(in the rows, 128 means zero)
Each run below is a few steps of one of 6 hidden systems, one row a step.
trace 1, K (11 x 18):
[[151 122 140 139 151 120 141 102  66 170  95  83 107 105 120  74  97 103]
 [118 133 147 111 139  70  94 128 184  98 110  71 100 139 108 162 112 141]
 [175  90 102 141 145 124 115 160  64 161 125 127  90 156 118 147 160 167]
 [150 104 172 102 166 160 123  81 180 128 109 137 145 178 145 163 111 136]
 [167 136  81 125 122 150 141 144 151 118 185 157 117 138  51 116 146 146]
 [169 145 154 137 171 157 178  74 113 154 114 106 145 100 134  88 114  99]
 [116 170 138 117 118  69 114 128 180 115 152  74 126 116  75 125 144 143]
 [157 121 125 158 169  97 139 143  47 161 144  92 112 119 149 139 162 143]
 [129 131 195  99 143 122  92 102 171 106 120 120 142 166 155 172 158 163]
 [142 115  93 133 135 150 123 144  93 119 212 169 125 159 108 131 159 161]
 [158 150 177 122 158 179 155  71 133  94 121 153 152 114 163  95 119 114]]
trace 2, S, 11 rows:
[[176 141  83 138 175 130 167 126 164  95 137 141  92 155  80 138 109 107]
 [165 173 130 136 150 122 164  85 190 111 125  96 136 125  74 104 117 104]
 [125 162 116 186 161 107 168  90 118 126 147  80 157 143 104  85 113 112]
 [124 156 165 174 142  94 122  74 118 109 106 104 156 198 136 115 146 113]
 [144 118 127 183 110  99 104 113 131  93 148 108 171 186 138 149 163 172]
 [163 141 120 153 149 141 153 130 138  93 148 170 154 182 159 181 175 152]
 [159 158 141 122 118 164 155 116 187 105 160 159 182 116 139 147 172 149]
 [ 93 161 122 149 147 160 175 116 140 131 185 153 182  92 154 121 150 117]
 [ 65 166 170 133 111 144 118  92 128 127 138 165 169 121 153  96 153  98]
 [ 53 106 128 161  84 123  71 116 115 115 163 146 160 128 151 121 142 135]
 [ 76 116 112 137 108 133  79 149 120 101 130 197 107 159 147 156 155 120]]
trace 3, W (11 x 18):
[[130 103 122 124  99 150 128 132  96 198 107 175 153 120 165 164 171 103]
 [ 50 108 117 111 112 176 111 157 176 132 114 159 135 138 122 125  84 141]
 [149 119 111  77  96 140 162 129  80 165 144 179 132 145 148 130 104  76]
 [ 86  88 116 127  94 144  98 117 169 178  85 117 136  86 113 125  99  98]
 [ 80 134 120  83 109 109 148 144  88 148 164 127 127 168 117  98  64 104]
 [128 108 128 127 101 108  90 104 110 210  88 125 120 123 104 136 157  80]
 [ 71  99 125 112 133 131  96 127 145 140 150 109 113 185  75 104  75 151]
 [177 129 118 101 132  98 138  99  98 173 128 145  96 173  93 136 132  68]
 [124  96 127 147 130 138  84  81 182 139 115  89 118 124  67 101  96 129]
 [144 155 120 113 164  84 171 107 104 129 175 101 111 167  93 110  91  94]
 [153 144 151 163 134 106  91  73 142 156  99  94 121 104  82 102 175 103]]
trace 4, Y:
[[147 117 139  89 153  89 129 168  65 161 138  91  83 146 122 136 119 159]
 [178  93 105 144 186 149 140 131  84 149 161 129  97  81 140 147 144 134]
 [157 142 149  93 153 167 141 159 112 100 158 121 101  94 114  85 120 191]
 [156 169 109 135 128 104 187 136 109 109 196 114 151  77 137 118 138 126]
 [107 185 187 126 181 111 130 102 141 110 151  99 119  78 124 114 157 131]
 [ 98 152 146 101 143  53 127 159  93 122 174  94 105 139 143 154 133 136]
 [126 113 124 156 188 109  92 124  93 117 153 137  76  92 148 166 167 117]
 [131 113 133 110 145 133  95 166 101  58 160 133  73 137 130 114 113 186]
 [156 139  75 169 122 121 147 146 110  61 168 146 119  76 148 123 133 121]
 [117 180 162 155 146 126 120 108 142  48 123 108 123  99 132  72 124 143]
 [ 95 169 117 148 119  48 149 150 109  92 127  83 131 126 154 131 106 111]]
trace 5, S, 11 rows:
[[172 115 108 190 119  94  90 111 127  75 139  93 115 129 102 121 154 158]
 [135 157 121 142 185 125 164 152 148  70 125 134 115 195 129 154 121 148]
 [200 161 129 147 100 128 156 102 175  75 115 122 164 110 128 122 143 126]
 [109 153 126 189 197 150 167 114 139 117 150 104 160 111 141 116 141 156]
 [108 182 166 136  98 119 158 103 133 104  95 140 182 164 167 108 132 106]
 [113 104 135 200 111 135  87  99 113 116 146 117 176 110 166 126 167 163]
 [ 73 139 136 136 135 142 134 162 132 114 117 171 150 187 174 172 154 149]
 [157 109 117 130  64 168 111 123 157 109 131 180 168  97 154 140 158 132]
 [ 65 125 108 139 169 181 140 153 162 148 155 159 137  88 140 154 145 140]
 [ 90 155 130  98  72 161 144 127 145 145 102 183 157 113 133  98 114  77]
 [ 71  81 110 167 124 146  72 102 129 160 142 126 128  70 124 114 126 111]]
trace 6, Y (11 x 18):
[[ 76 193 164  92 142  97 130 136 104 126 151 149 106 164 108 103 148 107]
 [140  89 131 117 127  75  90 100 138 115 167 110 121 113 164 202 135 108]
 [ 81 127 106 144 159 145  78 167 131 116 132 151  69 137  84 119 155 156]
 [179 118 110 112 102 122 137 119 103  54 157 170 114 158 155 135 100 107]
 [131 130 103 188 118 141 109 128 187  81 113 106 135  67 109 115 143 152]
 [107 192 138 133 123 100 162 131 110  86 115 136 130 193 119  81 108 103]
 [148 118 135 160 120  71 113  94 146 117  85  83 140 102 169 174 130 100]
 [ 80 127 128 164 159 127  98 156  99 150  77 106  99 177 103 105 132 158]
 [180  87 113 122 120 132 150 131  73 116 105 151 117 147 189 152 101 108]
 [140  97 117 171 126 182 105 140 135 133  98 104 138  76 120  94 134 188]
 [118 163 125 113 122 153 201 143  88 121 128 143 155 155 149  78  82 119]]
trace 7, Z (11 x 18):
[[181 112  93 203 138 106 122 118 111  96 103 109 118  90 159 150 151 121]
 [122 131 135 116 178 160 143 169 139  80 156 131 118 165 135 137 116 203]
 [170 137 125 119  94 111 157 132 138  73 108 130 140  69 188 144 105 103]
 [138 150 158 150 161 162 104 140 175 106  97 117 122 118 107 126 181 192]
 [100 166 147  66 125  87 161 170 142 117 103 121 120 137 170 169 109 121]
 [142 120 113 194 118 124  97 140 120 135  54 127 118 106 146 148 184 134]
 [ 92 108 125  88 154 155 141 185 144 140 119 142 114 181 142 171 106 174]
 [146 106  94 135  62 139 133 149 120 124  76 147 136  72 171 133 111 102]
 [128 115 151 112 144 205 110 141 171 155  99 152 129 133 101 123 156 182]
 [103 150 129  55  80 108 154 162 142 160 103 126 128  97 139 133  93  94]
 [133 131 137 163 118 151  93 120 112 186  66 142 124 114 106 114 196 122]]
trace 8, W, 11 rows:
[[178  68 105 123 137 127 118 122 134 158 156 104 122  60 140 178 130 139]
 [ 93 169 135 100 131 101 130 162 151  66 101 111  82 101 120 103  85 121]
 [182 107 148 117  88  93 110 116  60 138 154 104 136 103 158 121 149 146]
 [ 81 118 110 160 147  96  94 174 161 121  89  89  96 120 121 164 131 158]
 [171 140 145  97 101 122 121 145  74  81 135 150 109 192 131 102 129 156]
 [180  74  93 162 129 128 115 129 156 147  95 106 128 112 135 189 146 150]
 [127 161 112 123 126 133 162 161 144  52 106 125 110 156 116  85  71 146]
 [206 120 124 147 106 113 157 114  80 158 115 100 161 105 160 133 150 126]
 [ 73 149 113 169 139 127 131 172 170 118  88  82 136 114 113 113 119 174]
 [165 161 148 108 128 133 169 152  54 135 140 145 136 177 145 104 156 155]
 [139 103 116 152 140 165 111 147 180 172  83 123 138 102 118 167 170 165]]
trace 9, L:
[[ 71 157 129  91 160 134 154 160 130  91 172 174 102 123 152 145 111 110]
 [135 113 146 122  38 126  71 102 117 116 107 156 144 122 134  97 143 110]
 [ 33 102 104 141 150 115 117 155 138 125 162 101 128 125 134 136  77 146]
 [128 142 143  98  99 121  98 148 110 123  53 170  77 127 143 134 145  87]
 [123  63  93 184 107 136  99 123 134 111 114  91 149 143 136 125  80 168]
 [105 162 116 112 169 147 163 169 164 102  83 159  80 110 130 146 112 100]
 [183 115 124 169  76 129 112  89 115  99  79 109 146 124 122  75 113 116]
 [ 73 136 111 149 191 128 165 123 180 143 132  87 133 105 116 141  88 116]
 [171 168 143 126 117 118 137 122  91 157  57 130 102 133 105  88 154  87]
 [141  78 117 171 168 127 133  85 136 161 149  73 162 151 128 146  98 146]
 [147 173 125  96 170 158 177 162 136 170 107 163  97 132  96 140 167 117]]
trace 10, K (11 x 18):
[[124 100 135  91  92 129  92 143 137 160 143 163 138 203 113 172 154 153]
 [141 104  91 158 173 190 158 113 137 120 155 186 137 133 147 149 124 108]
 [147 183 149  94  97 161 152 110 166 132 110 158 146 119  91  79 137 105]
 [104 144  91 169 136  88 151 108 112 148 173  90 136  93  99  99 105  79]
 [124 177 158 140 147  87 129 152 124 122  65  89 105  92 150 140 166 132]
 [ 98 105 138 115 100  79  89 136  92 167 153 117 136 188 138 170 151 144]
 [128 105 120 155 173 168 125 134 137  92 129 177 124 146 179 182 152 143]
 [143 147 144  86  79 178 134 119 136 133 139 194 155 169 110  92 140 127]
 [107 137  89 172 143 139 160  88 140 102 171 134 151  97 119  93  84  79]
 [125 194 145 128 107 105 143 156 124 115  74 102 111  82 112  75 143 126]
 [ 87 106 126 146 109  54 105 122  85 157 137  72 138 148 146 140 109 118]]
trace 11, Z (11 x 18):
[[ 97 166 141  65 138 140 166 169 142 109  94 169 104 133 153 137  97  99]
 [164 109 139 156  98 121 106 128 128 166  48  89 143  96 144 135 158 145]
 [ 92 150 108  93 149 152 150 193 150 156 130 170 109 163 105 160 154 150]
 [128 102 126 123 103 130 135 129  90 151  60 124 118  89 179 123  85  86]
 [146 106 117 129 120 180 114 158 140 179 136 140 146 132  94 139 182 192]
 [ 91 140 123  62 128 141 159 152 122 144 122 160 100  96 139 118  75  76]
 [163 109 153 147  99 144  96 103 101 187  91 105 147  93 120 101 172 146]
 [ 94 145 119  66 159 132 144 159 138 176 174 159  99 142  86 148 142 118]
 [134 106 135 137 104 111 109 110  51 156  91 115 104  91 151  89 108  87]
 [157 100 124 117 148 152 107 127 125 178 183 143 126 154  87 148 174 170]
 [112 126 109  84 123 114 140 136  96 114 156 143  76  89 121  97  66  76]]
trace 12, L (11 x 18):
[[138 111 137 143 190 140 163 132 100 166  72 107 119 127 177 158 120 127]
 [193 112 109 153 131 183 169 137 112 167  80 143 152 117 145 129 147 139]
 [165 127 115 145 170 177 199 112 114 125 160 134 157  96 154 107 100 125]
 [150 155 142  96 116 160 175  94 133 168 141 148 157  72 128  97 132  79]
 [111 121 129 124 127 123 141 101  74 192 181 101 152  92 116  85 113 111]
 [115 106 150  68 149 128 122 124  93 211 149 135 105 113 131 153 132 102]
 [166  71 106 100  98 141 108 154  75 183 155 140 114 134 120 136 136 155]
 [152  81 106  83 147 159 131 152 127 113 189 160  96 103 139 165 110 147]
 [167 124 109  74  66 146 118 144 145  97 160 165 112  78 109 114 121 128]
 [110 117 115 109 108  97 107 124 139  84 190  99 111  67 116 112  86 123]
 [100 137 149  77  99  82  84 144 148 139 112 101  83  74 105 131 124 112]]

Which system made each run below?
trace 13, 2 rows:
[[ 81 104 143  93 114  88  84 142 115  84 142 106 100 166 140 134  71 143]
 [104 110  97 141  90 103  73 161 163 116  78 146  94 122 125 176 153 113]]

L
trace 14:
[[124 130 147 145 163 138 110 107 109 157  84  86  85  85  92  73 112 112]
 [157 149 144  88 118 104 154 145  88 176 179 118 151 166 117 140 165 157]]

Z
trace 15, 2 rows:
[[ 87 173  94 156 115  79 117 170 124 106 151 142 105  91 117 139 177 112]
 [ 96 139 166 134 131 120 118 120  55 165  92 142 133 140 187 126 156 104]]

K
trace 16 (2 x 18):
[[136  82 131 146 109 135  91 131  64  89  99 147 111 169 182 125 102 140]
 [175  72  97 113 108 156 110 130 185 106 154 144 135 126 117 172 117 160]]

Z
trace 17, 2 rows:
[[107 148 134 156 148 122 105 109  88 162 192 148 130 148  97 113 198 127]
 [125 111 157  64 160 138 127 129 167  85 156 146 109 132 166 185 101 136]]

Y
trace 18 (2 x 18):
[[176 142 129 146 149 122 171 103  66 103 176 113 140  89 159  98 124 119]
 [ 97 164 158 160 144 100 118 123 172 129  96  84 146  83 147 153 172 135]]

W
trace 19, 2 rows:
[[131 131  87 108 123 151 169 117 135 165 148 167 132 169  79 107  94  75]
 [131 110 113 133 147 149 107  74 114 145 172 162 107 141  75  92 120  81]]

L
trace 20 (2 x 18):
[[ 47 102 127 170 126 123  70 132 120 147 143 135 146 149 147 152 160 150]
 [ 82 103 128 106 120 158 103 147 112  97 120 201 109 156 179 153 114 118]]

Y
trace 21:
[[185  85 154 146 137 139 104 101  88 149  93  97 117  72 163 125 139 143]
 [148 115 111 104 142 145 185 175 143 164 122  94 145  91 144 155 101 168]]

L
trace 22:
[[128 145 128 134 142 142 142 179  55 163  80 148  99 148 143 116 163 140]
 [176  73 145 137 138 162 134 100  94 122 148 116 162 122 189 138 112 171]]

Y
trace 23:
[[ 80 126  89 128 129 159 159 162 141 152 205 146 164 125 111 129 125 156]
 [116 146 145 101 117 139 131  84 125 141 129 195 130 121 145 129 141  42]]

S
trace 24 (2 x 18):
[[169 137 114 165 146 146 164 133 164 146  59 115 142  82 141 156 158 121]
 [ 83 161 135 115 156 150 170 201 129 145  97 113 128 137 130 121 127 183]]

Z
trace 25:
[[119 133  99 168 105 157 119 153 143 150  99 101 131  95  70  68 133 167]
 [150 156 139 108 137 129 196  95 106 127 128 142 151 167 143  98  80  77]]

Y
trace 26 (2 x 18):
[[147  81  79 159 155 149 140 162 138 131 105  88 109 134 104 129  82 174]
 [170 151 114 100  96 170 194 157 107 101 135 171 157 135 153 104 115 137]]

Z
trace 27, 2 rows:
[[ 96 155 114 170 141 113 158 185  64 154 108 101 139 132 151 116 150 163]
 [125 147 163 117 115 156 116 162 121 161  75 138 145 173 133 132 182 185]]

W
